In the rows, 128 means zero.
T: rows in 4 groups, each row roughly a mix of its group's directions
T (92 x 10)
[[134 107 148 170 117 100 139  88 118  91]
 [169 134 113 135 137 176 132 140 159  94]
 [180 137 115 116 109 119 138  78 132 152]
 [ 91 111 146 103 131  86 132 111 124 172]
 [ 88 132  87 147 123  95 132 119 163 103]
 [101 129 126 134 101 133  66  99 109 137]
 [122 155 161 162 124  95 111 166 111 151]
 [130  82 132 115 123  93 170 118 119 162]
 [134  77 127 116  92 132 128  78 121 139]
 [165 140  85 113 137 103 110  94  97 132]
 [163 119 162 141  99  93 160 116 127 158]
 [104 160  97 126 150 139 112 185 127 138]
 [131 148 174 136  97 129  90  94 120 109]
 [100 149  90 120 116 130 113 109 181 108]
 [ 95 136 106 130 169 149 121 176 117 108]
 [155 163 119 105 133 153 120  97  80 140]
 [159 167 134 137 115 104 139  84 163 137]
 [109 111 119 146 161 144 141 171 163  95]
 [117 100  79 137 140 108 167 117 160 116]
 [108 145 172 126 106 105  98 141  91 151]
 [ 81 128  99 140 143 156 105 153  91 130]
 [114 108 125 158 122  90 121 155 181 115]
 [102 134 143  92 168 121  89 106 117 154]
 [125 111 118 113 171 136 156 171 146  94]
 [101  99 112 133 105  91 137  91 162 148]
 [154  95 126 113 114 114 156 178 147 103]
 [114 182 170 128 128 148 104 144 143 110]
 [142 153 134 166 151 154 107 155 101  93]
 [ 96  86 128 115 122 137  73 119 126 106]
 [ 84 148 171 110 137 146 107 150 158 126]
 [ 92 158 116 149 110 110  97 110 153  92]
 [ 92 156 118  93 117 120 106 159 137 167]
 [167 117  94 137 139 159 175 109 126 116]
 [130 115  86 100 125 168 144  83 132 118]
 [117 129 140 130 135 187 165 100 103 139]
 [135 141 122 164 167 100 162 152 153 106]
 [ 97 137 162 100 109 120 100 120  90 158]
 [ 98 135 150 123 143 127 133 132 199 125]
 [ 72 101 160 121 155 146 136 117 137 147]
 [118 131 150  94 109 112 111 102  89 170]
 [118 123 134 167 139 165 161 134 176 118]
 [ 83  97 127 122 118 157 101 160  98 117]
 [127  63 127 127 119 130 169 131 106 138]
 [ 61  93 134 122 115 111 115 133 130 141]
 [179 134 110  87 168 133 125 139 141 120]
 [107 138  75 154 157 127 137 162 141 106]
 [145  88 113 132  94  96 155 161 130 104]
 [156  82 154 143 131 109 164 110  98 132]
 [169 143 158 141 105  96 163 117 135 155]
 [146 100 138 134 153 122 159 164  85 155]
 [161 100 122 102 114 134 163  83 152 122]
 [133 103 166 127 123 100 144 140  82 163]
 [165 162 131 128 101 123 115 100  80 139]
 [153  99  80 145  90 132 128  96 119 124]
 [111 127 110 164  88  91 128  90 149 125]
 [125 182 136 128 147 123  85 143 155 107]
 [132  91 102 139 128 109 167  91 157 108]
 [128  82  81 158 133 114 155 130 144 113]
 [ 98 112 153  94 152 127 120 157  86 152]
 [114  65  86 130 125 146 135 137 140 117]
 [150 114 113 108  93 127 117  89  87 156]
 [142 144 136 124  90 122  94  71 135 142]
 [106 114 142 157 140 114 139 185  95 143]
 [168 122  73 136 141 111 137  92 118 123]
 [ 91 132 131 169  95 138 138  93  98 141]
 [128 142  91 102 165 163 148 132 149  96]
 [111 103 119  93 168  94 100 105 119 147]
 [137  74 116 110 159 128 166 139 153 118]
 [ 88 135  87 137 119 101 129 114 171 108]
 [124 154  97  88 130 164 113 138 167 142]
 [128 124 109 142 117 127 131  79 169  84]
 [191 122  97 126 124 123 149  96 117 140]
 [142 119  96 171 135 146 139 157 134  81]
 [131 129 171 137 141  90 106 171 151 112]
 [131 128 104 130 157 145 190 159 116 130]
 [122 160 155 153 102 104  80 123 118 150]
 [ 65  96 148 132 132 116 123 107 117 149]
 [113 138 134 104 152 152 119  83  86 155]
 [120  98 136  78 124 131 119 115  96 171]
 [108 129 142 144 110 177 164 102  95 136]
 [137 127 137 148 134 135 142 171 188 107]
 [176 101  96 124 162 140 161 137 139 123]
 [139  85 147 138 134  97 165 132  92 151]
 [114 129 118 140 103 137 139  84  71 142]
 [119 159 134  90 101 148  93 105 163 134]
 [132  86 124 139 117 127 182 134  97 154]
 [168 118 114  99 171 125 132 150 165 114]
 [184 147  92 120 152 112 113 134 151 113]
 [ 92 160  95 146 133 157 110 136  89 144]
 [138 150 133 168 102 177 164 128 132 118]
 [151 101  80 120 157  94 128  96 124 128]
 [122 115 121 141 109  69 102 158 155 116]]

the four rows of each list that fit no group, in list order (the others fit one group, some only roughly)
    K_11: [114  75 130 118 157 147 175 116 136 130]
    K_527: [109 139 120 141 116  99  99 102  94 175]
    K_909: [137 178  97 110 149 149 119 113 159 103]
    K_352: [134 128 136  96 150 131 100 127 175  82]
    K_253: [168 122  89 168 135 125 150 138 108  99]
    K_152: [143 116 190 127 112 145 143 154 114 155]
    K_449: [152 153 103 169  92 147 148 105 107 119]
    K_855: [109 148 126 122 140 100  68  99 117 149]
    K_249: [ 83 133 144 133 151 101  82 121 153 146]
    K_213: [155 194 126 133 134 150  96 118 128 132]
    K_106: [ 85 132 138 161 148 159 126 113 165 102]
    K_661: [124 186 166 139 128 123 122 126 166 114]
    K_81: [146 201 110 124 137 136 133 109 140 135]
    K_144: [142 132 166 123  96 124  94 122  76 136]
	K_527, K_152, K_106, K_144
    K_5: [154  94 102 158 159 127 167 120 131 102]
    K_580: [ 69 116 147 153 130 102 103 125 152 140]
    K_595: [150 163 138 111 153 115 115 133 177  94]
    K_407: [121 170 148 162 141 106 123 160  94 109]
    K_190: [ 96 112 135 156 116  65 143 118 119 125]
    K_730: [138 112  93 115 165 142 134 136 181 106]
    K_807: [172  87 158 127 131 138 161 106 106 132]
    K_180: [165 183 107 150 127 150 115 135 148 115]
    K_8: [105  81 102 159 125 118 166 101 131 127]
    K_561: [104 141  81 133 106 178 133 113 109 116]
    K_924: [157 137 157 149  86 113 170 120 138 150]
    K_930: [150 118  87 127 147  70 143 139 148 130]
	K_730, K_561, K_924, K_930
    K_734: [115  89 138 110 162 110 162 167 111 139]
    K_247: [151 103 131 121 132 159 176 161 155 109]
    K_534: [146 130 121 109 182 152 167 131 150 108]
    K_438: [148 119 120 124 128 174 181 107 100 121]
    K_774: [156 128 166 121 101  92 106 101 161 122]
    K_983: [ 96 118 142 159 112  69 131 125 102 123]
    K_350: [ 85  79 141 153 146 117 134 131 154 106]
    K_542: [163 153 145 163 117 111 146  97 157 100]
    K_83: [ 78 140 165 146 100 113  98 145 137 135]
    K_591: [ 88  94 146  89 152 116 135 134 147 160]
	K_734, K_534, K_350, K_542
    K_149: [ 85 110 135 103 173  90 122 141 122 139]
    K_923: [152 156 152 148 112 153 181 127 151 117]
    K_2: [170 104 139 114 122 116 183 112 150 129]
    K_225: [114 107 174 135 130 110 105 156  81 132]
    K_829: [156 130 158  82 120 160 126 134 117 167]
    K_673: [120 140 125 105 134 138  74 111 163  91]
    K_82: [161 169 116 109 171 139 105  99 124 136]
    K_391: [125 103 109  96 133 115 165 154 132 177]
    K_568: [134 127 166 105 134 112 132 120 192 114]
    K_132: [176 106 104  87 146 137 156 130 109 119]
	K_149, K_923, K_225, K_568
    K_22: [133 160 132 150  96 124 133 114  89 177]
    K_138: [146 131  61 130 124  98 109 107 125 136]
    K_554: [144  98 159 124 113  88  82 151 125 133]
    K_218: [110 177 150 164 113  86 127 116 129 120]
    K_460: [108 122 149 109  84  95 112  84 145 131]
    K_993: [118 140 126 143  94 103  80  97 146  99]
    K_545: [ 99 137 148 144  96  91 107  87 138 106]
    K_556: [178 145  88 133 120 146 145 105 160 125]
    K_261: [159 161 127 157 119 170 155 147 152 116]
    K_404: [167 137 102 143  86 142 114 100  94 118]
    K_61: [ 94 128 150 135 173  96 151 160 146 136]
	K_138, K_554, K_993, K_556
    K_109: [128 148 119 160 135 100 147 117 188 114]
    K_886: [ 93 102 164 110 135 164 155 118 106 150]
    K_6: [101  99 138  84 142 107 134 122 129 177]
    K_259: [132 130 136 106  99 162  94 127  74 135]
    K_141: [157 173 162 125 171 136 138 151 135 121]
    K_63: [147 115 139  79 142 101 113 130 178 128]
    K_571: [172  87 136 127 145 141 175 116 119 135]
    K_44: [110  88 129 143  99 123 134 130  81 165]
    K_437: [107 103 106 133 162 174 135 149 151  98]
    K_852: [151 184 126 150 106 125 137 108 115 165]
    K_622: [131  73 112 117 137 141 147 160 157 101]
    K_806: [150 125 173 103 156 177 144 120 136 124]
    K_469: [132 161 142 127 107 154  89  92 152  98]
	K_63, K_437, K_622, K_806
    K_966: [148 133 108 134 101 135 134  81 181 126]
    K_267: [140  81 124 134 123 123 163 164 161 104]
    K_479: [139 115 130 127 103 153 184 111 107 163]
    K_289: [173 121  97 166 145 127 122 133 113  88]
    K_957: [120 140 168 163 128 111 110 157  82 116]
    K_88: [128 184 140 137 126 168 113 100 105 140]
    K_796: [155 108 111 161 167 148 153 153 108 104]
    K_795: [137 172 145  90 136 126  79 137 109 134]
    K_77: [111 171 161 143 149 150 111 112  89 144]
    K_947: [148 105  88  90 145 167 140 114 108 114]
	K_479, K_289, K_77, K_947
    K_747: [133 156 120 163  82  99 118  93 111 124]
    K_246: [145  71 136 105 133 108 152 123 166 133]
    K_128: [133  96  95 133 103  79 122 109  95 127]
    K_476: [100 114 108 149 119  88  87 111 152 152]
    K_333: [139 163 152 162 109  99 139 139 108 169]
    K_182: [150 163 147 116 123 175  87 119 141 114]
    K_530: [152 140 141  90 172 151 125 138 161 102]
    K_162: [139 117 103 149 118  76 169 100 133 118]
    K_47: [116 133 141 130 146  91 132 147  64 144]
    K_961: [100 126 173 107 132 176 151 151 124 134]
    K_962: [106 152 102 172 134 124 106 137 142  81]
    K_848: [188 141 105 130 111 151 158 133 108 114]
    K_719: [145 156 147 111 151 113 107 140 177  94]
	K_246, K_476, K_530, K_162
    K_791: [125 135  93 103 140 107 157 172 110 160]
    K_703: [130  96  92 162  99 154 125 133 149  93]
    K_250: [128 127 140 108 121 124  74 108 169  94]
    K_406: [132 155 141 138  96 128  73 100 134 102]
    K_98: [145 104 112 105 101 158 112 118  73 135]
    K_550: [149 162 167 146 101 125 115 125 114 173]
    K_13: [142 163 132 143  78 117 107  84 120 130]
    K_825: [177 125 126 111 149 170 164 141 142 115]
    K_628: [157 104  97 116 140 144 170  96  97 128]
    K_105: [152 103 128 111 146 107 155 174 164 145]
	K_791, K_406, K_550, K_105
    K_660: [ 98 172 132 139 130 131  89  83 139 122]
    K_503: [ 81 118 116 142 147 140  97 167  96 120]
    K_765: [ 84  89 139 112 134  91 138 121 128 165]
    K_782: [152 118  90 167  92 114 157 114 113 112]
    K_408: [204 137 139 141 128 132 128 112 144 127]
    K_812: [ 86  87 128 129 145 131  96 165 114 111]
    K_596: [ 96  89 139  86 151 115 136 132 126 166]
    K_610: [102  94 114 148 113 139 150 136  77 156]
    K_992: [143 125 125 196 130 116 145 134 127  91]
    K_830: [125 101  82 102 126 137 145  87 153 106]
	K_660, K_408, K_992, K_830
    K_573: [126 162 128 172 101 101 132 111 164 107]
    K_968: [ 93  90 147 146 120 115  89 153  98 139]
    K_838: [137 162 131  95 115 177 141  95 126 152]
    K_366: [160 108 118 105 134  97 170 134 164 104]
    K_394: [ 79 133 171 144 128 170 135 128 134 146]
    K_462: [129 144 141 127 150 177 121 174 108 101]
    K_133: [116 138 123 110 150 145 137  80 178 107]
    K_510: [161  99 105  96 142 155 164 118 151 144]
    K_850: [136 137 135  79 126 103 133 119 138 185]
    K_51: [155 149 161 122 154 101 144 155 167 109]
    K_436: [ 93 132 109 133 143 102 131 183 108 155]
    K_501: [160 161 113 113 147 137 175 109 160 120]
	K_838, K_366, K_133, K_850
    K_200: [139 102 104 188 118 148 147 128 126  98]
    K_732: [116 132 123 145 115 176 109 149 160  85]
    K_722: [155  95 142 134 135 135 190 150 114 129]
    K_748: [157 161 145 113 110 161 101 126  82 128]
    K_491: [133 201 113 128 150 138 127 139 148 123]
    K_84: [137  72  95 108 124 114 146 105 134 158]
    K_912: [ 96 137 145 127  96 134  93 135  74 135]
    K_184: [180 144  92  98 122 102 116 129 102 125]
    K_308: [109 135 147 126 166  86 159 136 167 142]
    K_220: [ 86 110 119 157  94 132 121 114 169 105]
    K_9: [113 120 130 180 114 118 109 176 101 130]
    K_43: [133 141 121 130 135  72  73 127 146 132]
    K_383: [155 124  88 148  95 122 144 128  78 134]
	K_200, K_722, K_9, K_383
    K_813: [ 96 110 133 133 159 126  92 171 131  95]
    K_810: [142 149 128 160 148 107 156 180 108 109]
    K_515: [129 115 146 173 119 102 136 108 171  95]
    K_915: [128 145 124 125 154 148 145 187  91 140]
    K_104: [118  79 140 150 100 115 139 128  91 161]
    K_633: [ 88 123 136 137 143 125  74 165 118 112]
    K_313: [182 109  99  84 139 117 137 132 117 117]
    K_454: [ 94 135 148 163  70 125 129 134 109 127]
    K_331: [ 91 160 133 121  94 101  92 111 155 122]
    K_30: [147 149 105 159  94  97 133  86 147 126]
    K_564: [106  99 136 165 177 129 158 137 143 109]
    K_741: [130 148 151  79 107 148 101 134 128 170]
	K_810, K_515, K_915, K_564
